(in the rows, 128 means zero)
Each path below is one point turned by a fixed rotation once a step. After each direction that follows a path, write how fast that rotation turns it, in degrees each step (0 if it stays still).
Each turn is a multiple of 5 degrees from 10 to 175, or 0.
Each row of a path follows its step; steps can be skipped.
Rotation 1:
step 0: [137 125 120 121 136 135 139 127 129 139 109 124 133 131 116 139 132 118
 130 125 136 121 116 130 134 118 103 119 132 123 143 130 135 124 126]
step 1: [141 132 132 130 118 121 139 133 111 143 113 119 122 120 122 121 121 132
 141 130 128 136 115 129 141 113 118 128 118 120 131 127 133 140 128]
step 2: [130 115 138 126 126 124 137 136 108 133 118 123 134 121 112 128 123 139
 125 135 120 123 125 119 129 124 140 125 113 120 128 120 104 130 126]
step 3: [116 123 128 125 143 139 129 135 128 111 128 134 135 125 112 141 115 127
 131 126 119 124 123 123 135 134 121 127 115 123 126 124 112 151 126]
step 4: [118 131 121 133 129 136 132 128 118 120 119 143 132 132 130 129 115 117
 135 129 133 127 139 130 118 114 108 130 128 140 134 134 114 144 115]
step 5: [132 125 119 125 113 132 131 125 122 122 121 120 127 133 127 137 134 130
 129 124 151 122 112 133 122 111 124 119 129 141 126 125 120 135 105]
step 6: [135 124 120 132 126 117 123 127 121 120 121 120 117 121 121 132 134 156
 144 127 125 128 125 149 138 120 133 122 125 135 117 129 123 136 118]
step 7: [135 136 118 121 141 128 128 125 126 130 118 136 129 116 117 139 125 145
 123 148 124 115 141 137 136 129 131 121 124 133 123 125 111 116 125]
step 8: [127 137 118 108 145 137 134 130 138 127 128 137 124 111 124 135 123 125
 126 146 140 123 122 122 142 125 122 135 118 143 132 125 132 139 128]
step 9: [122 117 113 115 131 124 129 133 111 142 128 132 134 124 138 119 122 126
 138 137 148 135 132 132 129 119 132 145 122 140 138 129 130 140 124]
Speeds:
[126 128 128 128 125 127 134 124 127 127 128 123 130 127 131 124 127 128
 126 132 131 127 128 124 128 124 124 131 130 128 127 125 135 129 123] | 90
[128 130 127 130 131 129 133 126 133 130 128 132 135 123 130 128 124 127
 128 126 124 124 128 128 129 131 125 124 132 132 129 131 128 129 127] | 90
Rotation 2:
step 0: [131 128 119 124 133 139 128 128 124 124 119 127 132 116 119 128 131 117
 135 135 122 125 131 125 139 125 117 127 131 123 115 141 127 136 123]
step 1: [129 134 133 121 133 128 130 133 120 142 139 129 143 130 123 125 124 126
 121 123 136 136 129 120 119 126 132 118 119 137 123 120 125 127 135]
step 2: [119 126 122 124 123 131 124 141 121 123 115 132 126 135 120 129 130 117
 135 135 137 127 121 136 124 128 122 133 138 116 122 129 119 123 122]
step 3: [133 129 135 127 133 131 124 140 128 122 125 130 134 127 126 127 119 135
 127 122 116 130 132 115 115 117 121 117 124 141 133 130 130 137 124]
step 4: [131 130 134 129 126 134 123 129 127 131 124 123 142 127 114 117 131 126
 128 136 135 133 116 135 139 137 127 132 126 118 135 130 112 128 126]
step 5: [116 134 135 125 141 135 131 130 124 125 130 123 130 125 126 134 128 124
 141 137 119 118 123 125 118 123 127 120 125 138 122 120 137 119 126]
step 6: [129 122 129 119 122 131 115 133 131 133 131 125 137 134 124 130 128 126
 113 125 137 118 119 127 128 127 127 132 140 129 139 121 120 140 127]
step 7: [130 140 134 127 123 129 123 141 132 123 124 127 122 127 127 122 143 125
 141 131 115 137 125 131 124 129 123 129 126 132 136 126 137 117 120]
step 8: [125 131 129 137 128 143 121 117 131 132 120 123 136 115 119 138 123 130
 117 126 123 126 123 119 127 133 135 133 134 132 129 127 124 139 128]
step 9: [124 131 125 121 133 129 130 136 127 133 146 116 132 128 127 127 137 110
 135 131 133 136 131 131 135 126 131 130 125 127 138 125 137 126 118]
Speeds:
[122 129 128 122 130 124 126 126 132 132 126 132 124 135 127 128 131 127
 128 129 129 129 127 129 126 128 128 125 129 129 125 125 128 133 128] | 85
[126 127 128 126 131 126 129 134 126 122 126 131 131 128 131 131 135 130
 126 125 132 123 130 129 126 130 130 129 128 128 132 130 129 129 128] | 95
[128 134 128 128 131 129 124 124 128 128 130 130 128 125 132 121 127 129
 126 130 128 124 133 127 120 128 128 129 129 128 127 130 129 128 126] | 155
Rotation 3:
step 0: [131 135 134 144 132 123 131 125 139 118 118 115 125 132 135 140 126 126
 138 112 125 126 135 121 134 123 125 128 134 140 114 123 131 120 123]
step 1: [111 113 137 123 121 123 123 122 138 125 122 126 131 141 118 121 131 117
 133 127 134 122 130 140 124 129 120 117 125 139 133 134 139 133 126]
step 2: [140 124 124 128 142 123 141 120 122 119 119 112 131 119 122 116 129 127
 140 134 142 131 140 122 132 125 122 125 128 136 132 122 126 122 130]
step 3: [128 113 127 130 130 127 130 126 117 146 132 136 133 140 122 115 116 120
 146 127 126 129 127 127 114 131 125 135 127 129 118 133 132 131 129]
step 4: [142 133 138 130 127 125 131 123 118 132 125 123 127 109 132 126 138 120
 125 128 122 147 132 131 122 113 120 136 128 134 119 129 139 134 123]
step 5: [130 134 126 128 132 128 122 133 124 132 119 116 129 147 130 130 126 126
 136 125 116 127 139 146 132 124 133 130 133 116 119 146 130 135 132]
step 6: [131 120 133 132 128 121 134 133 131 118 118 130 120 132 147 132 126 122
 132 113 131 143 126 137 141 119 111 124 127 136 131 123 126 128 128]
step 7: [115 120 127 126 136 133 129 121 133 136 126 120 123 133 129 114 142 124
 126 123 136 126 133 133 132 137 129 114 124 140 121 145 121 134 137]
step 8: [136 115 124 127 127 120 138 130 119 129 127 132 143 120 131 140 126 129
 142 135 131 132 139 123 136 128 120 117 125 144 119 129 119 121 129]
step 9: [128 117 117 126 137 133 124 138 132 129 126 133 124 122 118 119 129 119
 135 124 115 131 126 123 106 127 122 121 130 130 120 145 133 131 121]
Speeds:
[129 128 130 131 126 128 130 128 126 132 131 126 132 134 129 132 121 130
 130 127 129 127 131 127 131 130 128 124 132 124 123 127 127 124 127] | 140
[133 130 129 126 124 129 130 127 123 130 128 133 131 124 128 124 131 124
 131 128 125 125 128 125 124 131 129 126 127 127 125 126 121 129 129] | 70
[133 130 125 126 133 131 131 134 127 125 125 129 130 132 124 131 125 130
 133 126 126 128 125 127 130 128 128 131 126 130 131 130 126 126 130] | 120
Rotation 4:
step 0: [125 128 137 143 129 137 130 137 134 143 133 133 109 140 127 119 121 123
 125 137 122 129 131 138 124 130 124 121 125 119 122 139 133 139 131]
step 1: [138 135 135 136 145 128 129 134 127 130 124 142 114 139 120 139 137 143
 141 133 137 124 128 125 125 137 128 122 127 129 133 129 130 138 129]
step 2: [123 137 128 122 126 131 129 133 126 130 126 142 124 130 138 137 132 135
 139 126 111 108 118 137 122 134 133 118 135 139 127 139 133 128 131]
step 3: [118 119 123 132 127 138 127 140 127 122 127 136 119 123 125 124 111 141
 147 117 117 134 132 136 126 133 130 129 138 127 127 131 122 139 130]
step 4: [126 133 130 130 118 132 120 133 134 122 126 121 137 133 118 139 120 135
 148 128 138 120 123 121 122 119 134 131 141 136 133 125 131 145 125]
step 5: [127 131 128 123 105 128 116 138 115 123 122 132 138 133 130 140 121 122
 134 124 130 125 129 132 126 129 126 131 130 125 113 137 132 129 144]
step 6: [134 118 126 133 121 131 114 138 124 122 121 136 119 120 125 132 124 121
 130 130 120 139 133 110 145 125 128 138 136 131 119 127 134 136 127]
step 7: [132 136 137 138 119 122 110 115 134 116 107 128 128 132 130 125 135 121
 124 118 133 129 130 122 133 126 129 122 139 139 130 127 134 129 128]
step 8: [123 133 131 130 115 128 126 117 130 111 135 137 124 126 129 130 140 127
 112 125 122 134 138 128 122 134 136 128 140 117 114 122 133 129 138]
step 9: [122 133 121 138 128 124 118 133 133 132 133 126 108 121 129 118 129 119
 120 135 137 135 134 120 120 132 145 132 137 121 127 135 135 131 118]
Speeds:
[126 127 129 130 130 128 129 131 135 130 131 129 125 127 131 130 122 123
 131 127 127 129 131 126 133 128 129 128 130 125 125 130 124 123 125] | 120
[128 128 127 131 127 130 132 125 128 123 125 127 127 126 132 122 125 128
 129 128 123 128 128 130 132 126 126 125 129 134 130 123 126 128 128] | 90
[130 127 126 133 132 130 130 127 129 132 130 132 130 129 129 130 126 133
 129 129 127 127 125 128 125 125 125 122 125 129 124 133 123 132 127] | 25
[126 127 124 123 125 128 130 131 130 126 130 129 131 130 130 126 130 127
 124 129 127 124 126 127 128 133 123 124 132 126 126 130 126 127 134] | 125
